Each row has a name. After each piece below comes the name of the row it's from, unless a question asks for something else. Each question is about the rows just above it. Places in a row count from 0.

[136  64 138 108  67 134 104] = zator
[ 99 123 106 140 128 157 103] = Kugo
[105  71 114 108 147 135 140] = vug
[140 152  82 165 148  96 168] = Dis
[104  98 134 136  66 137 108] = leto
[136 133 116 137 130 118 132] = vegen
[108  64  67 104 134 137 136] = gezu
[155 169  97 106 112 157  99] = rel
[ 99 157 103 140 107 123 128] = zeteb
[156 105 126 168 129  69 115] = lag
tags:
[140] -> J98
[98] -> J688
[99] -> J556
[133] -> J790
[156] -> J748
[64] -> J261
[157] -> J172
[132] -> J210
[105] -> J312
[71] -> J597
[139] -> J814
Look up the entry of zeteb at place 1 in the table:	J172
Put [ 67 137 134  64 104 108 136] back in order: which row is it?	gezu
[103 140 107 123 128  99 157] is which row reordered?	zeteb
find: [155 169  97 106 112 157  99]	rel
find: [ 99 123 106 140 128 157 103]	Kugo
Put [ 99 128 140 103 157 106 123] back in order: which row is it?	Kugo

[147 127 166  92]  dafu
[107 142  90 103]  zeteb
[166 153  73 178]  vug
[166 126  91 147]  Dis
[189 116  68 139]  vegen
[166 147  91 127]  zator
[138 156 111 110]  Nufus
[105 155  99 145]  rel
[177 160  90 116]  lag
[167 101 113  99]  Kugo
[137 115 138 112]  gezu
Put [ 91 127 147 166] back in order: which row is it?	zator
tags:
[92] -> J486
[145] -> J452
Look up the entry of dafu at place 3 in the table:	J486
[127  91 147 166] is which row reordered?	zator

[131 129 128 128 127 124 130 127 123 128 119 128 130] -> lag
[126 118 128 128 129 130 128 130 128 131 126 130 126] -> Dis
[131 132 142 129 116 125 132 123  67 130 130 145 132] -> leto
[124 128 129 127 130 128 119 128 128 128 131 123 130] -> rel
[114 123 132 128 130 141 119 130 135 129 179 132 117] -> vegen
[106 122 125 126 123 183 118 131 169 128 188 111 117] -> zator
[133 129 124 128 128 122 131 128 129 127 111 123 132] -> dafu
[188 117 126 123 106 183 118 128 131 125 111 122 169] is which row reordered?	zator
[119 123 124 127 128 128 128 128 128 129 130 130 131] is which row reordered?	rel
[119 123 124 127 127 128 128 128 128 129 130 130 131] is which row reordered?	lag

[ 94 121  75 116 137 122 137 136]  zator
[155 111 127 138 124 120 121 140]  gezu
[117 107 141 136 133 112 139 146]  leto
[155 111 127 138 131 119 137 151]  Dis
[ 75 122 121 136 138 137  94 116]  dafu
[155 111 127 138 124 119 137 151]  vegen
[120 151 137 111 127 155 138 131]  lag
[118 135 147 137 127 134 117 111]  Nufus
[135 113 140 115 123 120 152 127]  Kugo
[137 122  94  75 116 136 121 138] is which row reordered?	dafu
key -> tag
[151] -> J829
[128] -> J804
[116] -> J41
[111] -> J359
[110] -> J506
[127] -> J205
[115] -> J756
Join lag by its entry at place 3:	J359
Which row holds these entries in another order? [151 155 111 127 138 131 119 137]	Dis
Which row holds [118 135 147 137 127 134 117 111]?	Nufus
find: [120 151 137 111 127 155 138 131]	lag

[163 167 118 173 158]  zeteb
[108 168 116 116 162]  lag
[171  87 159 149  86]  Dis
[158 118 167 163 172]  zator
[181 154 129 165 141]  rel
[157  78 129 106 129]  vug
[158 134  75 128 179]  dafu
[172  87  86 159 149]  Kugo
[158 134 167 133 111]  Nufus
[117 108 116 168 162]  gezu
key -> tag
[158] -> J204
[111] -> J781
[134] -> J713
Join Nufus by its entry at place 4:	J781
Put [162 108 168 116 116] back in order: which row is it?	lag
Which row holds these entries in another order? [149 172  87  86 159]	Kugo
Put [172 158 118 167 163] back in order: which row is it?	zator
Which row holds [158 134  75 128 179]?	dafu

[140 137 105 114 134 147 141 131 127 119 135 135 131 137 126 132 126 124
 134 125 131 116 149 112 127 118 133 143 134 142 124 118 130] : gezu
[112 101 116 129 115 133 122 131 123 120 111 141 127 111 119 131 140 124
 138 118 132 126 121 129 104 144 124 126 147 132 125 126 138] : leto
[ 88  99 116 113 154 151 116 117 148 113 185  72 177 132 115 126 176 129
 119 162 160 114 168 146 105 142 105 164 105 184 142 125 135] : Nufus
[130 131 123 142 128 123 105 137 124 121 136 138 112 118 149 128 126 117
 110 131 134 127 126 138 106 135 129 115 120 120 131 138 131] : lag
[149  94 138 134  92 137 131 128 115 158 120 134 142  81 144  94 113  93
 109 151 120 118 112 114 160 154 121 155 108 121 156 100  84] : vegen
[141 141 112 104 127 146  90 100 150 111  96 110 182 132 130 157  67 127
 111 112 136 120 125 172 120  95 108 135 145 127 147 178 131] : Dis
[108 124 124 126 152 120 137  86 118 126 134 129 126 144 118 127 108 125
 129 117 134 125 146 104 103 129 109 113 128 100 155  97 130] : dafu
[128 135 113 115 132 119 133 111 126 122 133 131 135 125 121 128 128 105
 126 134 120 128 123 128 116 123 123 121 127 136 131 131 128] : Kugo
[151 154 123 124 132 136 128 144 113 112 122 118 139 130 158 126 134 111
 126 124 144 123 120 134 101 148 116 125 120 118 123 149 141] : rel
[137 128 144 136 135 134 143 133 144 113 122 123 136 140 148 119 132 118
 144 123 111 141 125 145 128 154 122 121 123 120 139 144 133] : vug
Table of tags by key:
[126] -> J84
[132] -> J374
[111] -> J652
[127] -> J681
[128] -> J157
Look up the entry of Dis at place 29 in the table:	J681
find: [140 137 105 114 134 147 141 131 127 119 135 135 131 137 126 132 126 124
 134 125 131 116 149 112 127 118 133 143 134 142 124 118 130]	gezu

[ 91 161 143 150  98 131 126 125 124 140 154 127] = gezu
[104 159 137 156  93 136 154 130 105 158 127 117] = Dis
[136 127 115 115 118 118  75 130 144  66 160 135] = Nufus
[ 81 167 140 162 116 138 141 128 106 149 141 117] = zator
[114 125 120 159 139 156 155 126 143 115 140 131] = dafu
[101 172 136 161 104 122 144 134 113 142 141 113] = leto
[ 98 151 133 156  98 137 151 128 113 158 135 120] = vegen
[102 102  95 105 158 100 123 154 124 156 131 114] = lag
[102 100  79 106 110 102 111 160 133 127 153 111] = rel
[121 189 194 115  53 135 144 123 111 131 112 107] = Kugo
[120 102  99  96 132 102 148 163 126 152 114 104] = zeteb
Table of tags by key:
[117] -> J363
[131] -> J643
[124] -> J96
[135] -> J435
[114] -> J373
[107] -> J472
Join lag by its entry at place 11:	J373
find: [104 159 137 156  93 136 154 130 105 158 127 117]	Dis
Which row holds these entries in another order? [137 158  98 120 113 135 133 156 151 151  98 128]	vegen
find: [102 100  79 106 110 102 111 160 133 127 153 111]	rel
[114 125 120 159 139 156 155 126 143 115 140 131] is in which row?	dafu

